rotation steps, each row followed by its count of steps:
The counts run from 0 to 1196.
[132 141 130 131 129 117 146  87  90  96 127 128 162 161 107 127 119 144
 155  90 114 154 139  89 131 123 147 115 153 170 145 128 172 147 107 152
 127 111 108 136 117 160  69  97 113 137 103 161 153 104 114 146 128 111
 104 119  73 147 117 152 124 118]
1046
[123 127 115 119 116 116 124 143 105 121 121 133 142 102 177  98 119 130
 121 184 116 142  95 130 122 136 171 125 129 157 151 104  89 135 103 133
 151 182 121 119 130 183 105 135  94 169 160 104 145 115 146 131 122 117
  96 119 125 131 134 101 165 141]
67
[124 149 151  98 166 148 176 125 147 132 121 137 121 130 138 118 164 124
 172 167 176 110 139 124 118 132 115 158 124 137 128 152 115  78 150 107
 138 142 175 128 159 178 103 123 149 136 102 125 137 107 130 132 117 125
 127 124 170 118 121  74 143 101]
81
[103 157  87 100 120 142 158 118  91 115 129 125 132 140 142 164 140  98
 137 132 153 149 122 143 135 135 119 113 101 136 152 100 141 133 101 161
 174 128 147 151 131 168  61 101 101 116 115 151 164 103 133 152 122 109
  99 139 114 172 119  83 128 150]
1169
[163 127 144 154 111 115 117 120 126 121 120 161 157 157 108 136 164 111
 127  90 134 152 116 158 179 120 141 119 148 123 140  77 140 123 125 143
 106  73 127 135 156 178 101 104 134 124 134 132 133 116 108 130 134 114
 150 160 131 171 124 123 144 134]
774
[140 102 114 139 149 126 139 128 111 116 186  68 127  97 155 117 129 115
 102 109 163 116 105 104 141 111 122 173 136 130 150 158  84 140 126 121
  93 111 144 158 122  96 154 134  82 126 129 156 114 163 105 112 133 147
 155 115 157 149 146 111 125 116]
185
[127 133 117 124 104 111 143 108 113 103 115 151 160 158 113 128 131 162
 169 106 107 144 145  55  97 168 137 132 148 157  94 148 157 154 126 129
 138  96 125 115 121 178 106 131 113 133 149 131 157 145 140 132 131 117
 113  99  93 156 133 161 167 103]
99
[119 121 121 128 129 122 165 102  78 116 163 103 123 116 174 129 162 112
 145 151 122 101 104  76  93 135 141 107 156 151 115 140 126 127  98 109
 139 159 135 137 109 151 109 122 137 137 139  93 141  95 155 118  88 137
 103 128 127 152 144  95 150 111]
887
[116 139 106 158 148  96 121 111 125 130 105 139 158 122 109 102 112 101
 154  83 113 128 106 118 159 121 146 171 136 144 140  85 149 118 134 118
  99 135 155 145 144 162 112 126 145 132 121 153 133 119  72 143 160 124
 159 106 123 131  89  88 155  85]
411
[146 149 124 127 114 153 145 128 126  68 160 108 156 131 148 110 123 121
 126 140 143 110 111 121 124 133 167  96 149 139 133 113 121 138  64 154
 121 122 155 116 137 142 136 105 107 157 146 115 148 145 122 176 167 106
  78 109 127 122 112 144 151 149]
337
[119 116 104  71 164 116 134 114 102 152  99  92 124 158 161 136 114 126
 115 171 120 186 131 135 138 137 126 151 118 129 166 140 138 125 145  85
 151 133 138 144 155 108  99 114 101  93 140 124 118 126 160 114 120 131
 105 141 154 140 129 154  95 165]
1021
[130 141 128 131 121 166 148 120 143  95 149 143 165 123 173 107 117  97
 159 131 144  99  73  98 117 160 165 112 157 133 126 139 158 131  99 134
 116 136 188 104 129 164 145 158 127 129 151  98 123 129 120 142 157 136
  93 107 127 146 108 127 171 137]
274
[134 127 114 149 113 162 126 173 108 106 125 155 128 100 159 110 167 147
 141 138 135 105 135 108 125 139 134 121 116 166 111 175 115 111 144 124
 145 119 151 102 117 172 140 116 130 133 157 105 152 124 150 131  97 116
 115 103 128 138 182  97 171 103]
461
[163  90  97 117 118 109 120 124  91 138 136 119 162 118 163  86 107 141
  95 142 118 142 115 131  88 152 166 119 147 143 144 157 138 131  66 139
 143 109 126 139 135  91 167  99 122 139 140 119 115 164 139 140 136 131
 126 133 105 144 127 175 128 138]
182
[142 105 187 133 131 142 139 126 116 128 141 129 127 133 163  85 115 137
 142 128 156 114 120 115  96 177 152 169 167 158 133 203 146 107 142  89
 117 159 139  85 146 147 115 136 137 124 105 119 116 137 149 106 112 150
 131  97 143 126 109 140 117 152]
449
[148 111 166 103 136 165 107 130 148  92 115 151 177 180 129 118 120 145
 133 117 145 162 139 123 124 147 130 154 178 142 142 128 123 141 109 170
  89  95 148 154 154 160 100 103 124 112 120 130 139 126 127 163 151 116
 107 158 125 100 135 167 119 145]
259
[139  83 125 155 120  90 151  90 111 127 120 131 138 138 117 117 140 150
 149  98 127 115 116 103 121 135 135 173 131 147 115 114 136 139 127  96
 118 151 121 156 134 169 105  86 124 128  87 138 144 145 101 157 121 146
 137 108 106 158 103 107 139  82]
682
[158 113 158 145 178 105 102 103 115  98 109 126 129  98 133 104 113 131
 159 121 105 124 100  74 135 121 145 178 177 176 150 129 110 115 131 110
 105 162 136 149 130 161 103  79 133 153 127 113 147  96 143 122 124 127
 107 131 138  95 139  98 139 112]
256
[104 133 157 134 103 111 155 134  92 163 133 125 134 147 131 121 153 115
 139 135 128  99 129 140 135 117 121 154 145 119 133 137 141 129 151  82
  95 150 124 128 157 185 105 155 133  97 128 125 119  78 116 136 125 167
 142 122 154 132  91  84 125 118]
507
[142 107 152 121 135  86 137 141 136 142  84 159 125 143 107 115 140 135
 133 135 129 127 137 199 169  91 110 148 109 113 151 118 122  97 128  86
 151 101 117 119 167 142  87 128 169 153 102 130 127 105 143  90 154 127
 132 141 153 106 133 118  93 120]
1026
[138 113 128 159  62 118 134 122  66 119 141 120 148 154 151 125 171 141
 142 133 141 110 114 134 129 111 115  80 146 100 155 119 155 129 116  93
 124 104 106 136 127 166  74 145 122 132 112 143 121  77 119 111 172 148
 112 122 113 157 161 120 120 132]
949
[135 117 118 163 100 140 133 117 118 121 158 101 125 103 126 123 133 126
 104 106 151  63  98  97  96 113 144 137 137 139 104 166 123 126 122 136
  87 130 126 150 119 128 162 117 112 121 128 128 102 150  98 169 131 147
 125 107 111 132 137 133 149  84]
1127
[ 90 134  99 103 106 133 144 138 132 188 114 119 137 116 136  97 106 111
 117 144 135 106 131 153 112 111 144 136 116 105  97 170 120 147 147 133
 111 129 130 126 154 115 156 181 109  86 150 145  91 118  98 155 138 147
 159 126 117 106  89 136 104 101]
358
[130 124  97 105 128 153 111 124 126 120 103 126 111 128 151 170 112 120
 119 148 150 166  95 127 110 116 149 112 145 106 136 104  98 139 118 154
 145 154 131 143 118 130 127  83  81 112 161  95 149 113 156 146 144 129
 107 159 122 147 133 162 113 178]
498
[153 113 120 137 133 126 145 116 122 110 146 130  97 116 138 120 164 136
 107 156 149  90  86 109 113 104 159 121 146 150 121 127  90 110 126 117
 144 185 123 139 143 179 111 117 128 146 137  72 134 123 171 122  83 139
 117 130 117 151 139 106 179 118]
888
[105 122  86 125 122 158 149 102 131 132 109 101 129 155 138 159  92 156
 138 157 119 135  80  96 138 104 108 132 120 135 123 144 150 159 134 136
 114 103 132 141 127 121 131 130  72 116 151 121 148 146 123 141 180 131
  60 100 127 132 101 149 126 134]
860
[143 156 122 113 106 121 122 168 128 124 134 126 118 159 146 103 151 126
 118 137 166 146 135 152 162  87 123  86 116  89 146 140 104  92 144 127
 142  82 117 136 133 143 126 161  99 151 141 145  93 117 125  87 158 107
 123 155 138 131 182 147 125 110]
581
[118 166  89  64 156 103 133 135 100 146 121 144 121 131 110 131 164 143
 106 122 132 155 160 143 114 149 154 143 132 123 115 123 109  90  99 137
 184 111 140 108 160 118 131  90 161 138 139 106 152 139 150 139 122 105
 161 140 150 139 118 156 124 149]
1118
[133  99 142 146 137 135 129 130 139 107  99 160  99 142 121 121 135 137
 165 124 133  97 156 152 139 138 115 175  97 157 100 111 149  97 157  85
 129 124 146 130 166 187 113 121 151 103 111 134 154 139 118 122 129 136
 133 102 122 144 110  78 112  98]
17
[118  92 120 108 123 111 163 122  96 114 148 122 132 122 149 100 160 178
 128 162 125  96 135  83  93 147 116 158 134 157 113 174 125 147  79 111
 151 127 135 136 146 127 105  97 135 149 109  97 154 154 164 137 153 147
  91  99 139 113 127 104 130 137]
241
[122  91  97 104 141 144 130 117 115 153  91 116 104 127 190 146  76 114
 155 139 141 147 118 152 142 161 145 180  99 149 149 144 144 127 149 110
 121 155 135 138 161 119 137 143  96  82 144 162 129 153 147 109 110 137
 126 118 124 149 104 108 108 145]
74
[120 122 110 190 103 134 150 151 134 136 123 145 147  83 136 102 153 160
 131 155  87 112  98 118 140 130 105 157 121 150 115 163 137 157 133 122
 118 115 144 116 155 162 127 162 134 123 131 107 146 124 121 108 160 147
 120  92 138 137 132 115 193 133]
855
[122 131  95 114 129 125 152 112 113 154 134 113 108 118 173 146 108 120
 140 133 116  93  95 150 124 114 171 118 113 126 119 173 124 116 140 118
 140 111 119 117 144 110 146 181 125  91 155 110 120 119 158  78 104 156
 107 143 115 177 128 150 169 119]
1100
[129 139  92 114 103 118 112 159  90 123  81 151 130 113 115 120 157 148
 126 130 138 159 158 139 112 128 128 133  96 136 138 122  90  96  98 152
 172 119 129 136 134 172  83  87 123 136 127 147 159 106 129 156 134 124
 125 150  77 117 157  95 118 114]
743
[104 155  79 158 144 139 127 145 102 147 124 100 116  70 121 142 134 108
 116 119 126 134 118 117 164 121 110 159 104 130 134 124 111 140 175 117
 128 149 171 127 138 133 143 127 100  98 161 120 140  76 104 111 108 148
 173 108 157 166 124  96 160 120]
346
[144 113 136  89 168 160 126 119 161 107 141 126 116 129 154 133 106  82
 163  96 185 106 135 129 123 181 166 160 158 138 100 139 111  93 116 140
 112 119 153 124 145 116 166 135 138 104 160 112 113 147 139 142 122 135
 133 133 149 134 128 141  95 124]
326
[106 148 134 124 135 139 153 117 173  92 147 151 147 112 110 114 138  81
 147 156 141 127  96  95 101 152 124 152 158 119  90  93 134 128 125 129
 102 162 165 119 134 159 124 113 123 153 103 105 145 128 126 175 147 126
 174 124 169 123 116  97 126 130]
998
[124 100  98 146  88 140 151 122 145 132 110 167 118 133 150 121 119 134
 112 142 149  96  66 132 118 137 171 111 115 125  95 149 145 120 156 105
 150 154 128 101 118 168 150 149 122 139 132 112 102 165 114 137 119 143
 139  98 108 162 108 159 169  82]
733
[141 129 170 165 143 151 129 105 134  82 109 148 119 146 115 144 106 100
 151 116 151 101  77 120 153  93 129 114 157 129 141  95 136 101 161 113
  92 148 137 121 130 178  98 109 145 138 124 101 128  71 107 126 163 136
  87 124 160 113 106 132 126 128]
715
[151  78 140 148 141 116  89 136 123 148  98 158 135 104 133 105 100 146
  97  89 147 138 101 129 115 156 176 187 158 120 141 105 100 118 113 130
 105 160 147 133 150 134 142  86 127 117 130 127 100 155 110 144 133 140
 157 146 105 127  99 147 125 137]
624
[113 148 101  82 159  99 143 128 124 159 142  91 162 129 152 101 102  73
 160 151 132 143 145 155 130 135 162 169 123 139 147 123 127 134 109 115
 121 140 134 142 170 123 115 169 130 116 156 165 107 117 122 144 119 123
 150 134 143 112  96 106 110 114]
1087
[ 91 140 111 133 131 122 139 134 108 129  82 148 133 127 116 157 153 165
 125 163  92 162 116 131 137 109  99 155 134 123 131 115 142 135 143 112
 158 137 152 124 165 162 102  90 135 128 145  99 167  93 144 142 172 123
 102 119 169 121 100 140 149 155]
350
[148 118 156 152 142 161 131 140 128 130 114 140 134 107  92 118 111 114
  93 114 117 108 113 151 158 105 130 142 118 148 116 147 179 129 176  89
  96 125 129 132 160 125 153  94 115 110  99 107 139 136 121 142 114 141
 155  93 155 157  96 168 107 140]
844
[141  88 154 160 100 145 127 110 162  98 101 124 120 136 155 110 100 161
 129 142 153 103  89 122 153 109 115 150 118 136 125 121 109 136 161  93
 104 143 118 116 148 186 106 122  81 147 100 138 138 146 126 108 161 148
  84 100 134 146 102 114 136 139]
69
